Each row is where one point has got to under a steady rotation. How many ticks took it there?
The counts run from 0 to 442.
[  5   2 -31 -16  -1  -5  -4   7   6   9  -6  11   3   4   3  20  11   0
  -6 -12   9  10  -6  -5   2  -4  20 -16  16   9   1   6 -12  18   1  -5
  10 -11  13 -11   2  -6  -8 -34  -6 -24  -7  10  -3   8  20   8  25  10
  -5 -13  11 -10  -9   4 -11   2  14 -25  -7  25   8 -27  12 -11 -12   7]	172
[  6  18 -14  -6  14  -7 -25 -12  -1  -4  -1   9   2  -3   2  20  -2 -12
  -3   2  -2  16   5 -10  -4  13  14 -14  25  -1   4  -9  -4  -4  -2 -13
   0 -12   9 -17   4   9 -16 -30   6 -16 -10  12  -7  19   0  -9  27  -5
 -10 -29  28  -3 -11   3 -29  10 -11 -13 -12   5  -7 -14  10   8  -6  10]	242
[-10   4 -10 -12 -13  -2 -37  -1   9   9  -9   3  -2   6   4  22   1 -10
  -3 -14   3  31   6  -4   3  20   9 -30  13  15   0 -12 -11   0   9  -8
  -2  -3  14  -7 -19  18 -11 -17  -6   0   8  14 -12  11  11   7  29  -1
 -13 -16   7  -2 -14  -2 -19   2   0 -15   4  12   4  -4 -10  -8 -11   6]	313
[ -5   6 -15  -5 -10   1 -14  12   2  12  -4   9  -4  12   2  14   3 -17
  -4  -9  -2  26  -9 -10   7   8  27 -18  18   8   7 -10 -15  12   6  -8
   7  -3   9 -14 -10  -7 -11 -28   1 -10   1   1  -7   0  16   2  26  -1
 -14 -17  19 -12   5   9 -17  -1   8 -27  -2  30  15 -15  12 -18  -4  17]	203
[  0   1 -31 -11  -4  -4   8   2  -2   3   1  14   1   3   1  38   8  -9
   1 -24  18  12   0   2   2   3  14 -15  21  -2   3   2  -8   3   5   3
  10  -3   9 -12   0   5  -9 -20 -15 -14   2  14 -11  10   5   8  33   9
  -5 -18  15 -20  -1  16 -15   5   4 -33  -8  20  -2 -21   7  -8  -4  -9]	142
[ -4   3 -10 -18 -14   6 -24  -2  13   6 -10   8  -2  -3   3  20  14  -7
  -4 -19  10  18   9   1   1  16  11 -23  17  16  10  -9  -7   6   3  -5
   2  -2  10  -4 -22  10  -7 -21 -15   6   7  13 -10  13  17  -2  35  11
 -10 -16  -1  -9 -14  -1 -12   0  -1 -29   1  21   9  -5 -10 -13 -14   9]	87
[ -6   3 -25  -3   0   1  -3   3  12   3  -9  -2   3  -1   2  21  10 -11
  -3 -15   0  17   0 -10 -10   5  23 -17  20  17  -2 -10  -6   6  -1 -11
  16  -8  10  -8  -4  -7   0 -32 -11 -21   7   2  -2   0  13   0  21  -3
 -18 -19  -1  -8  -5   2 -29   7  13 -18  -6  23  11 -25  12 -11  -3  21]	26
[ -3  20  -6  -9  -1  -8 -24 -12   0 -10  -4   3  -1  -1  -6  24  -4  -3
   2  -8   7  11   5  -7   2   0  15 -24  21   7  13  -3  -4   3  -1  -7
  -2   6   5 -21 -12   5 -10 -18   6  -5  -1   0  -8  15   9  -3  33   4
   1 -22  22 -20   2   2 -27   6 -11 -25  -6  11 -15 -19  11  -7   7  14]	98
[  9   7 -21  -8  10 -15 -26  -7   6  -3  -1  16  -4   5  16  10   0 -12
 -11  -3   6  29   2  -8   3  20  12 -17  10   4  -5  -7  -4  -6   2  -7
   7 -13  21 -16  -1  12 -17 -25   1 -23  -2  18 -11  25   5   4  18 -11
 -12 -23  31  -5  -4  -1 -25   1  -9  -5 -11   4  -5 -10   1  -2 -15  14]	389
[  0   3 -18  -1  -8   1 -27  -1  -5   6  -6  10  -6  14   9  26   4  -3
  -6 -13   1  22  -2   2  -3  13  14 -13  10  -4   2   0  -8  -1   8 -22
   5  -8  14  -7 -18  16 -19 -21  -5  -1 -12   6  -7  21  13  11  30   4
   1 -19  30 -13  -6   8 -18   5   1 -20  -4  24  -8  -9   0 -15 -19   7]	230
[  6  12 -21 -25   5   0 -20  -7   2  -3 -16  -6 -12   4  -6  22   8  -8
  -9 -16   2  10   3  13   0  20  11  -3  14  -3   9   9  -2   8   4 -16
   7   2   2 -14 -12   3 -18 -17  -2  -9   5  12 -11  23   6  -1  28   9
  -5 -16  16 -16 -14  14 -21   9 -11 -19   3  24 -12 -19  -1  -3 -21   9]	36
[ -8  24 -22 -16  -2  -9 -20  -6   4   0 -12   2  -7  -4   2  21  -4 -23
   1 -15  12  38  -2 -10   7   2  11 -17  19   7   2 -17  -1  -6  11  -1
   5  -3  12  -6  -5  12 -12 -15   1 -16   7   2 -15  15  13   3  34   0
 -10 -11  25 -22  -5  -8 -12   2 -18 -22  -6   4  -8  -3   8 -10  -6  16]	178
[ -8   9  -4 -21   6  -6 -29   8  -2  20 -12   0   2  14  -3  14   1  -5
  -9   0 -12  23  -7  -1   5  22  18 -14  27  10   6 -11 -10   2  -6  -9
   8 -10  12 -15  -1  13 -20 -22   7  -9  -6  13  -5   5   7  -4  23   2
  -4 -21  14  -1  -4  11 -26  17  -2 -28   0  11   7 -16   4  -4   3  13]	123
[  1   1 -29 -20 -12   8 -14  -4  19  -6   4   4   8  -2   0  17   9  -9
  -2 -11  12  19 -10  -3  -5  13  22 -24  15  10   1  -1 -13   8   4   9
  14   3   8 -19  -8   2  -4 -16 -11 -15  20  14  -7   8  14   3  31  -1
 -10 -17   1 -11   4  -1 -24  -3  10  -9  -7   8   2 -17  -6 -11 -11   9]	250
[  2  -3 -22  -5  -7  10 -11   5   9   4  -7   2   1  -3   5  17  14 -14
  -5  -9  -3  15   0  -3  -8  17  19 -13  16  11   5  -2  -9  14   5 -11
   8  -8  10 -12 -13 -11   1 -28  -9  -6   0  13  -4   9  12 -11  24  -3
 -24 -21   8  -1 -11   7 -23  -5  10 -22  -5  30  11 -10   9 -14 -12  17]	428
[  4  11 -18 -22  -5  -1 -18  -5   6  -5 -15  -3  -5  -3  -7  17  14  -7
  -8 -18   9  13   6   4   3  21  18 -11  17   8  18   9   0  11   2 -12
   9   9   2 -13 -24  -4 -10 -14  -8  -3   5   5  -8  18  11  -1  32   8
 -12 -16  14 -18  -8   6 -21   3 -10 -23   0  26  -9 -16  -3 -18 -11  16]	263
[ -1  -5 -23  -7  -7   1  -7   8   7   9  -4   3   0  -3   9  12   9 -12
  -8  -5  -5  23  -5  -3   1  11  23 -11  18  17   4 -10  -9  11   5  -7
   9  -8  14  -8  -8  -9  -4 -26  -9 -13  -2  11  -5   4  16  -5  27   0
 -21 -18  11  -2  -5  -2 -18  -5  10 -27  -5  27  14  -8  16 -23 -13  16]	429
[  0   6 -24 -31   2  -2 -12   0   7  15  -4  18   0   0   7  23   3  -6
  -8   2   0  20  -3   1   1  14   9 -14  22   0  -1 -10 -17   0   0  -1
   1 -19   9  -4   6  12 -12 -30 -10 -16   3  20  -2   7  13 -10  32   4
  -9 -14   9   0 -18   2 -19  15   1 -20 -10  11  15 -13  -1  -6 -23   5]	91
[  2  22 -21  -7   2  -4 -13  -5   3  -6  -3  13  -3  -6  11  27  -1  -7
  -9  -9   7  18   2 -12  -2  -5  10 -15  20   7  12  -7  -2  -6   0  -3
   1 -15   4 -13  -2   5  -5 -24   1 -10  -9   3  -1  19  11   0  28   3
   3 -15  18 -24   2  -5 -16   1  -6 -36 -10  13  -1 -13   9 -14  -4  22]	323
[ -4   9 -13  -1   1  -2 -22  -4  -1   5  -2  -5   6   6  -7  16  -5   5
  -8  -7   0  17  -4 -10 -13  15  15 -20  16  13   9  -1  -6   5   3 -18
   6  -2   2 -20 -12   6 -18 -15   5 -10   0   4 -12  16  14  -5  26  -5
  -1 -23  15 -11   4  18 -36   5   9 -16  -4  20 -14 -23   2   0  -2  19]	216
[  6  10 -16 -11  -4  -5 -28 -10   4 -10   0   2  -4   3   1  13  -4 -17
  11  -8   2  25  -6  -2   2   9  20 -29  12   8  -6 -11  -4   4   0   2
   3   6  23 -18   0  14 -15 -18   6 -12   4  14 -17  17   0   7  36  -8
 -11 -23  28 -12  -5   4 -19   3 -12  -9   1   1 -14  -6   7  -1  -8  -3]	18
[  3   2 -30 -16  -4  11 -10  -3  18  -1   1   3   7  -8   3  24   9 -12
  -3 -14  10  18  -5  -3 -12  17  14 -20  17  14   2  -9  -6   2   6   6
  12  -9   4 -14  -6   5  -3 -22 -11 -16  16  19  -6  10  10  -5  30  -2
 -11 -16  -4  -7   0   0 -27   6   9 -15 -12  16   7 -14  -8  -7 -14  11]	251
[  5  11 -10 -14   1  -8 -22 -12   1  -7   0   2   2  -4   6  13  -4 -15
  14  -5  -2  24  -2  -4  -3   3  20 -22  21  13  -8 -19  -3  -1  -4  -2
   4   1  25 -18   2   7 -12 -20   3 -12  -4  13 -15  16   3  -1  31  -5
 -16 -32  27   0  -7   1 -20  -1 -11 -13  -4   2 -14  -6  12  -4  -3  -3]	17
[ 10  10 -11  -9   3  -9  -9  -2  -7   4  -4   7   2  -6  11  22  -3 -25
   1 -12   1  23   4   2   1  16  20  -7  25   7  -3 -13  -7  -7   3  -7
  16  -7  26 -14   0  13 -14 -19   3 -15  -6  14 -12  15  -3   1  21  -9
 -12 -23  39  -3   3   8 -22   1  -4 -18 -12   0  -6  -5  -1   0   1  -1]	419
[  6   8 -14   3   1  -5 -26  -9   8  -7   1  10  -1  -4  19  14   7 -13
  -1 -10  13  33   2  -5   0  14  17 -24  11  16   1 -17   0  -9   4  -4
   9 -18  19 -18 -11  16  -9 -16  -2 -12  -9  19  -8  24   7   5  21  -6
  -9 -22  24 -11   1  -6 -19  -3  -6 -17  -6   2  -2   1  -5  -8  -8  18]	163
[  7  23 -14 -13   4 -11  -9   0   5  -6   2  14  -7   0   2  17   2  -9
  -9 -16  11  12   3   0   7  11  13 -20  20  -1  22   0   0   8  -7   3
  10  -1   2 -22  -8   3 -21 -25   0  -3   3  19 -16  18  -3  -5  28   0
 -11 -18  12 -21  -1  12 -21   5  -9 -32   9  12  -1 -20  -2   4   8  15]	128
[ -5  -2 -24   2  -5   0 -23   6   8   9  -1   2   6   0   8  27  -2  -2
  -3  -1  -9  29 -11  -5  -7  19  11 -26  14  18   3 -12  -7  -4  10  -6
   7 -14  21 -14  -7   6  -1 -19  -9 -11   3  19  -4  10  11 -10  25  -5
  -8 -20   7  -4  -2  -6 -26  -4  10 -20  -5  16   6  -5   5 -19 -11  15]	282
[  1   5 -16   0   0  -6 -11   1   1  -8  -9   0  -5   3  -2  33  18 -10
   5 -29   9  13  11  10   7  13  23 -13  21   9   8   0   5  -1   0 -10
  14   1  13 -17 -10   6 -10 -18  -2  -3  -7  11  -6  17  -2   7  24  15
  -4 -18  13 -24  -2   2 -12   4  -7 -32  -1  15  -3 -12   3 -12   9   2]	113
[ -1   6 -34 -14   0  -7  -4   6   8   8 -10  12   5   9   1  24   7  -3
 -10 -13   7  20  -8 -13   1   0  16 -18  15   4   4  -1 -11   6   0  -2
  13 -11   7 -11   0   2  -7 -28  -6 -23  -2   6   1   6  16  10  24   4
  -3 -12  11 -17  -5  -1 -19   9  10 -28  -6  18  10 -29  15 -17  -7  24]	173
[ -2   0 -32 -22  -3  -4   0   4  11   7  -3  13   8 -11   5  25   7  -4
  -6 -14  15  19   0  -5   4   6  15 -20  18  11   3  -3  -7   6   3   7
  11 -12  10 -10  -4  -1  -6 -24 -15 -23   6  18  -4   4  18   2  29  10
  -7 -12   5  -8 -12  -7 -13   0   9 -26 -10  12  14 -21   6 -13 -12   9]	399
[  0  13 -23 -26   4  -3  -9  -6   5  -3   2  16  -1  -8   3  18   5 -16
  -2  -7  14  29  -1   3  10  18  11 -13  26   1   5 -14  -1  -1   7  15
   8 -10   5 -14   3   9 -11 -17  -5 -18   2  23 -12  18  -5 -14  33   8
 -12 -16  16 -12  -4   5 -13   4 -19 -25  -6   7   3  -6   8  -3 -10   0]	209
[  0   0 -29  -3  -2   2  -4   2  13   2  -3  -2   8  -2   2  26  14  -5
   0 -14   2  15  -9  -3 -17   5  23 -22  18  13   4  -4  -6   3  -1 -10
  11 -13   9 -16  -4   0  -3 -26 -11 -16   3  12   0   7  13  -2  25   3
 -10 -20  -4 -13   0   3 -26  10  15 -23  -9  22   4 -24   7 -11 -11  22]	25
[  1   4  -9 -25  -9   2  -1   2   1   3   1  13  11   2   1   7  11   1
  -1 -10  10  18  -2   2   9  10  28 -11  29  10   3 -13 -12   1 -16  12
   9   8   7 -15  -9  -2 -13 -24 -14 -10   5  10  -6   5  13   0  31   5
 -10 -24  17  -5   4   0 -16   1  -4 -33  -4  10   5 -18   0 -12   1  11]	383
[  6   5 -22   2   7 -11  -5  -6  -3  -1 -13   2  -3   2   3  23   8  -6
  -1 -19  -4  21   1   6  -7  16  11  -7  17   7  -6  -2   5  -5  -1 -21
   6  -6  20   0  -1   7  -8 -21 -14 -11 -10  15 -13  24   2   8  20   0
 -16 -28  23  -2 -23   0 -23   4  -9 -20  -1  16 -16 -15  15  -3 -12   3]	227
[ -7   8 -25  -9  -1  -3   4   0   4  -4  -5   6  -1  -8   2  31   5  -7
   1 -27  11  22   6   6   2  10  13 -17  24   8   3 -17   5  -6   3   4
  17  -6  12  -6  -1   3  -7 -19 -25  -8   8  16  -8  12   4  -1  32  11
 -16 -21  -1 -18  -5  -6 -19   3  -9 -28   2  17  -3  -9  10  -9   0   2]	370
[  0  20 -14 -19  11 -16 -12  -4  -4   9  -8   7  -4   1   1  14  -7 -18
  -8  -5  -9  17   1 -10   5   1  13 -13  19   0   1  -7  -9  11   1 -12
   2  -6  12  -7   8  -1 -20 -32   5 -21  -6   5  -9  12   8   3  28  -3
 -12 -18  30  -4 -13   4 -18   8  -6 -17 -11  16  -1 -21  20   4  -6   8]	94
[  8   9 -26 -20   9  -9 -10  -3   5   3   2  13   1   1  12  15  -2  -5
  -7   0  -6  23  -5  -3   6  11  15 -14  23   5  -4 -17  -7  -7 -10   6
   4 -14  15 -12   9   7 -13 -31  -8 -19  -4  17  -2  19   1  -1  26  -1
  -2 -17  22  -2  -9  -9 -18  10 -10 -24  -9  -2  -2 -11  11  -9 -14  15]	240
[ -7  -7 -18 -11  -2   3 -23   1  -1  20  -2  -3   3  -3  -3  28  -5  -1
  -1 -21   2  18  -4  -1  -5  10  10 -30  18  13   4 -14  -2   2  11  -8
   7 -15  16 -12   0  14 -22 -18   0  -8  -3  23 -15  11  10   7  33   6
   2 -21   4  -6   1  11 -20   7  13 -17  -3  19  -1 -10  -3   3  -8 -10]	138
[  9   2 -20 -26 -11   8  -7  -1   1  13   2   8   1   8   4  15  12   1
   0  -7   2   8 -16   7  -2   8  23 -11  24  -2   7  -1 -20   9 -11  -1
   0   3   7 -12 -11   3 -15 -25 -17   1  -2  11  -5  13  14   0  35   7
  -3 -17  17 -11  -5   8 -14   6   0 -31  -6  22   1 -23  -6 -15 -16   3]	8
[  9  11 -14 -15   8  -4  -4  -8   6  -7   2  10   4 -12  10  13  14  -8
  -8 -13   6  20  12   0  -2  15  16 -10  26   5   8 -16   3  -5 -11   5
   8  -9   4 -11  -4  -1  -8 -28 -13 -13  -1  20  -8  19   4 -11  25  -2
 -21 -24   9  -1 -10  -2 -26   4 -17 -29  -2   8   4  -8   0   6  -5  17]	386
[  7   5 -27 -21   1  -1 -12  -3   6  -7   2   9  -4  -2   4  11   3   5
 -10  -7  12  16  -3   0   4  11  12 -11  10   4  12  10  -4  10   6  -3
   4  -1  -1 -21 -11  -5 -18 -16  -2 -16   2  11 -12  29  10  -5  30   2
   0 -15  24 -19   2  10 -23  -3  -1 -20  -8  25 -13 -19   8 -14 -21  16]	440
[-10   4 -17  -9  -8  -1  -6   5   2  11  -1   3   3   2   1  21   1  -6
  -3 -27  14  26  -1  -6  -3   9  16 -27  17  15   9 -17  -8  -1   3   7
  16   2  12  -6 -12  10 -17 -17 -11  -8  13  12 -16   8  15   7  28  -4
 -11 -18  -1 -17  12  10 -30   2   5 -23   6  12   1 -18 -10  -4   7  10]	220
